A single turn carries every row of the set below to another of its rows. Some are shown first; where does it send the rows asked next?
q137: 0,-14,-1,11,-6,12,-8,24,-4,-9,11,-9,-2,20,-8,-4,5,4,-10,-2,26,-9,10,1
q224: 1,21,0,2,10,-4,-23,0,2,-11,5,-4,2,-15,24,18,11,-6,-12,5,7,8,0,12
q279: 8,28,1,-20,14,-9,-16,15,2,-10,10,-7,8,-9,19,2,8,-13,0,1,11,-5,1,10
q111: 15,12,15,-17,-5,10,0,11,22,-29,26,-19,-1,4,-6,-3,3,-10,1,7,7,-12,4,-10
q507: 14,-12,-3,-16,0,-2,11,0,9,-6,21,-12,15,-13,0,-8,0,-19,16,4,-1,-9,-7,12
q90: 2,12,10,-27,0,12,-14,9,-2,-2,13,-19,-7,15,-6,1,18,1,0,6,-2,-21,3,-16
q307: 0,-25,-6,8,-4,5,-6,23,-1,-9,8,-1,4,18,-12,1,8,-2,-6,0,15,-11,-1,5
q421: 11,19,-3,-4,18,-9,-14,5,-5,-5,7,-3,12,-19,23,9,8,-8,-4,1,14,1,-1,16
q229: -2,28,2,-15,7,-1,-25,11,8,-14,7,-7,-1,-6,20,11,12,-13,-8,6,5,4,0,8
q908: -7,-26,-14,-1,-4,9,-9,15,-9,-1,9,1,5,20,-6,-1,6,4,-9,-1,16,-4,-5,9
q499: 20,-5,3,-3,-15,-5,-1,13,20,6,24,-18,-5,-11,-1,-13,4,1,19,-1,-3,4,4,-11
q616: -8,1,6,0,-2,17,-20,-13,-7,-1,7,-14,-14,9,5,21,24,10,-13,11,-4,-3,1,-7
q245: 1,-10,-4,-3,5,2,5,-22,-16,-22,11,3,5,-10,10,15,-4,17,-6,15,11,-4,-20,13
q918: 3,14,14,-25,-6,9,2,8,2,-35,17,-15,-6,5,-2,-4,-4,7,-3,16,15,-17,-2,-10
q217: 5,7,14,-9,-14,13,-3,8,22,-21,22,-27,-4,-4,0,-7,5,-18,5,10,3,-6,11,-7
q136: 6,-10,-12,-4,2,9,1,-30,-10,-5,21,-3,7,-7,18,10,0,11,-11,4,12,11,-14,13
q565: -2,14,5,-4,-13,24,-11,-16,5,-21,24,-18,-14,5,16,8,2,10,-20,7,13,10,5,-5
q940: -9,-16,-11,0,-8,14,-13,15,-12,-1,11,-7,-3,23,0,-4,3,8,-14,-3,26,-4,5,3
q869: 8,2,2,0,-23,7,-12,4,14,7,23,-24,-17,-6,10,-10,3,12,10,0,4,14,11,-16
q835: 10,12,-12,-18,-1,3,-18,8,-6,-11,6,-4,-14,-10,-5,-3,-8,34,4,7,-2,-7,-11,-16
q425: 5,-8,-10,0,-18,5,-10,-10,3,18,22,-15,-11,-9,16,-5,2,16,7,-2,2,21,-1,-3
q770: 12,-10,2,11,14,4,-4,-17,-23,11,9,-5,4,-7,5,16,17,12,-5,5,6,-12,-4,3
q9: 17,-3,7,-15,10,-3,18,0,-7,-28,15,-1,13,-9,-5,0,-7,5,8,12,14,-22,-13,5
q85: 22,-10,-2,-16,10,-4,14,-4,6,-13,26,0,17,-8,-2,-1,-2,-8,8,3,3,-11,-16,9
q570: 2,-13,-13,-3,-4,7,2,-27,-9,6,19,-9,10,-14,22,-1,-4,-1,-1,3,9,10,-7,16
q514: 8,5,-14,-4,-1,2,-19,4,-3,-14,3,-2,-15,-14,-6,6,-6,35,6,9,-8,-2,-13,-14
q685: -4,7,5,3,-17,22,-11,-19,4,-8,21,-27,-10,-4,21,3,3,0,-11,9,11,13,11,-1
q128: 17,7,-11,6,3,0,-13,4,-9,-13,3,-2,-10,-20,-7,4,-6,36,9,8,0,-7,-11,-13
q132: 18,12,-11,-9,4,2,-12,8,-12,-11,8,-6,-8,-17,-5,-7,-11,35,11,3,6,-11,-7,-15
q363: 21,1,5,-19,16,1,3,4,-17,11,14,-12,12,1,-6,-4,13,0,8,1,10,-29,-1,-1
q405: 15,-17,-10,0,-11,-7,-2,1,9,17,20,-9,0,-15,5,-8,2,7,19,-2,-4,12,-7,1
q406: -13,8,5,-11,-10,17,-8,-16,-7,-31,14,-10,-14,5,11,12,-2,19,-16,17,11,0,-9,-4

q217 goes to q507
q565 goes to q111
And these:
q229 goes to q279
q363 goes to q770
q406 goes to q918
q137 goes to q307
q132 goes to q128
q425 goes to q869

